22, -3
75, 19
:
22, -3

-8, -63, 66, -61, 65, 0, 65, -59, 84, -58, 83, 67
-1, 42, -65, 38, -59, 0, -61, 37, -61, 35, -61, -66
:
-8, -63, 66, -61, 65, 0, 65, -59, 84, -58, 83, 67

33, 32, -36, -8, -34, 34, -32, 33, 0, 33, -31, -13, -31, -13, 34
-59, -58, 52, 3, 47, -63, 43, -58, 0, -60, 42, 24, 41, 24, -64
:
33, 32, -36, -8, -34, 34, -32, 33, 0, 33, -31, -13, -31, -13, 34

-63, -49, 45, 45, 44, -64, 46, -59, 48, -54, 45
-36, -28, 17, 17, 17, -36, 48, -33, 18, -31, 17
-57, -44, 41, 41, 41, -58, 46, -53, 44, -49, 41
-38, -30, 20, 20, 20, -39, 45, -36, 21, -33, 20
-77, -60, 65, 64, 64, -78, 43, -72, 69, -66, 64
47, 37, -73, -73, -72, 48, 53, 44, -77, 41, -73
:
-63, -49, 45, 45, 44, -64, 46, -59, 48, -54, 45
-57, -44, 41, 41, 41, -58, 46, -53, 44, -49, 41
-77, -60, 65, 64, 64, -78, 43, -72, 69, -66, 64

8, 6, -27, -6, -3, 25, 40, 39, -8
21, 5, 7, -6, -7, 49, -15, -20, 6
40, 3, -3, -9, 15, 56, -67, -2, 12
1, 5, 16, -1, 43, -47, 0, -15, 9
8, 2, 9, -10, -8, 6, -43, -16, 5
-12, 0, -44, -5, 1, -11, -11, 4, 15
-73, 2, 19, -4, -15, -61, 11, -19, -3
56, -20, 18, -15, 33, -17, -8, 24, -19
:
8, 6, -27, -6, -3, 25, 40, 39, -8
40, 3, -3, -9, 15, 56, -67, -2, 12
8, 2, 9, -10, -8, 6, -43, -16, 5
-73, 2, 19, -4, -15, -61, 11, -19, -3

-19, 18, 31, 31, 34, -3, -74, 9, 35, -32, 32, 52
5, -1, 7, 22, 0, 17, -55, 26, 36, -13, 2, 29
22, -21, -4, 6, -10, 25, -17, 29, 23, 10, 0, 25
-24, 6, 21, -32, 25, -31, 16, -44, -46, 2, 7, -18
32, 27, 43, 10, 49, 28, 1, 32, 26, 1, 42, 19
20, -25, -6, 3, -14, 23, -17, 25, 18, 14, -5, 24
30, -23, -20, -31, -21, 12, 68, 1, -28, 38, -19, -32
-19, -14, 11, -46, 15, -33, 45, -52, -64, 26, 2, -15
:
-19, 18, 31, 31, 34, -3, -74, 9, 35, -32, 32, 52
22, -21, -4, 6, -10, 25, -17, 29, 23, 10, 0, 25
32, 27, 43, 10, 49, 28, 1, 32, 26, 1, 42, 19
30, -23, -20, -31, -21, 12, 68, 1, -28, 38, -19, -32

1, 67, 1, -9, -21
7, -52, 11, -2, -9
-3, -72, 19, -12, 5
-8, -53, 9, -2, 8
4, 66, 22, -3, 10
:
1, 67, 1, -9, -21
-3, -72, 19, -12, 5
4, 66, 22, -3, 10
